In the rows, zero is written as 128.
One turn sends every row of this set to another row. A few are shown first. Where does it send the rows asked after them?
K75: [149 127 124 133 129 107 127 108 122 133 136 130 121 139 113 113 147 160
 143  85 131]
K131: [125 123 118 119 130 122 123 195 131 121 114 129 132 139 140 111 151 153
 155 115 145]
K391: [112 114 107 149 130 133  99 121 152 126 137 123 118 133 118 131 142 154
 146 151 156]
K856: [143 132 137 128 136 138 133 110 149 133 116 138 156 121 141 112 119 119
 170 155 162]
K602: [106 116 119 148 113 139 122 151 128 104 109 130 153 144 142 131 135 113
 149  99 156]
K814: [129 117 109 126 124 111 120 151 135 126 132 141 169 142 130 121 157 130
 158  74 148]
K857: [132 125 127 135 144 151 122 102 159 132 135 132 137 125 124 126 125 116
 173 145 159]
K143: [153 117  96 115 150 133 129 150 140 111 140 145 132 150 127 140 148 122
 178 107 143]
K709: [138 123 125 128 161 164 125 116 131 127 131 129 140 137 122 135 135 126
 180 147 145]
K122: [146 123 143 144 151 128 132 163 131 129 107 141 107 136 141 106 153 129
 173 154 144]
K597: [109 132 139 103 136 109 131 117 122 145 131 148 145 136 122 116 142 121
 160 155 133]
K966: [136 121 122 123 122 108 131 167 139 133 144 132 155 140 134 115 156 118
 159  82 137]
K851: [152 132 153 138 118 119 131 157 122 123 148 125 115 124 138  96 126 129
 169 125 129]
K988: [174 118 139 124 106 117 115 120 136 144 111 141 139 125 104 119 143 147
 173 133 145]
K567: [169 114 136 130 105 123 114 114 145 144 122 135 125 126 100 123 144 141
 173 129 143]
K893: [153 132 135 129 120  97 132 115 132 140 139 131 120 131 118 103 141 152
 142  92 132]
K19: [129 121 114 149 127 132  97 108 116 103 120 146 146 130 123 119 130 160
 166  98 158]
K284: [104 126 124 109 142 120 124 101 113 136 120 150 153 143 117 127 147 133
 158 145 139]
K399: [154 136 137 120 129  92 129 128 121 141 133 141 134 129 117 100 141 159
 149  95 132]
K8: [130 122 123 134 105 114 136 172 150 121 107 120 126 133 157 102 142 142
 138 116 154]
K70: [149 120 133 161 105 133 131 108 120 106 125 116 120 133 148 108 127 140
 150 110 143]
K951: [171 111 132 130 113 133 115 115 132 140 119 131 124 135  98 131 150 147
 174 128 136]
K811: [145 118 134 161 131 127 135 126 141 120  88 137 113 135 155 105 147 131
 156 147 161]
K571: [136 128 132 130 128 115 123 157 122 129 113 126 143 132 142 110 137 158
 147 176 146]
K853: [126 120 124 142 164 131 103 152 141 126 115 159 114 133 118 118 155 138
 183 139 158]
K123: [101 112 133 141 150 130 120 117 132 152 139 133 136 151 150  87 152 146
 144 134 150]
K201: [102 111 132 139 155 133 119 121 125 150 137 134 139 154 148  89 155 150
 147 134 147]
K843: [104 114 136 136 154 128 121 126 123 152 134 137 144 151 151  85 152 150
 147 138 148]
K892: [100 120 121 136 123 133 112 167 130 110 117 143 159 138 132 128 133 114
 160 101 156]
K756: [133 133 134 126 139 118  97 156 118 120 144 156 142 120 113 106 129 149
 185 113 145]
K128: [113 127 139 116 126 117 143 102 128 143 133 131 128 140 130 117 143 113
 150 153 130]
K569: [125 123 124 146 110 112 116 126 155 130 120 124 130 124 141 109 130 148
 137 164 162]
K748: [151 131 127 123 136 103 124 121 111 134 129 140 136 138 111 111 147 167
 150  89 131]
K424: [164 123 107 123 116 111 146 130 155 111 115 145 147 138 157 119 132 115
 159 114 161]
K723: [108 120 124 122 131 127 135  85 118 133 122 133 136 147 127 129 148 125
 147 144 135]
K840: [170 123 112 112 138 121 149 158 128 111 120 142 145 148 150 125 141 121
 170 121 142]
K478: [135 113 108 138 113 117 133 136 133 120 124 126 161 148 143 123 157 128
 147  73 145]
K363: [175 115 134 125 114 127 116 121 123 138 109 137 138 133 103 127 148 153
 174 132 138]
K839: [149 130 136 122 153 150 136 125 122 128 112 134 159 133 137 121 128 130
 177 158 148]
K212: [143 116 121 135 112 115 144 152 135 127 137 117 147 147 146 116 157 117
 148  82 135]
K999: [124 114 115 159 144 130 106 115 151 119  96 155 120 132 132 117 150 140
 166 132 174]
K803: [110 114  99 131 133 134 106 168 142 114 119 131 128 142 127 126 155 158
 153  98 154]
K185: [113 118 130 146 110 137 134 163 131 110 118 121 140 143 148 125 134 102
 148 106 145]
K170: [114 113 103 145 109 126 119 146 160 115 112 121 121 136 144 117 146 147
 137  99 163]
K119: [146 116  92 127 129 123 125 122 166 111 135 149 134 140 134 133 138 115
 167 100 163]
K273: [104 115 138 139 148 126 123 122 131 152 136 136 141 148 153  82 150 146
 144 137 151]
K318: [108 123 133 135 120 130 124 180 133 116 127 133 145 137 137 123 133 102
 159 108 145]
K526: [123 118 115 133 149 136 105 153 118 124 129 125 129 142 119 131 149 165
 157 162 140]

K567 turns into K951
K19 turns into K756
And these:
K893 turns into K75
K569 turns into K391
K478 turns into K814
K843 turns into K273
K8 turns into K170
K597 turns into K128
K709 turns into K839
K892 turns into K318
K119 turns into K143
K853 turns into K122

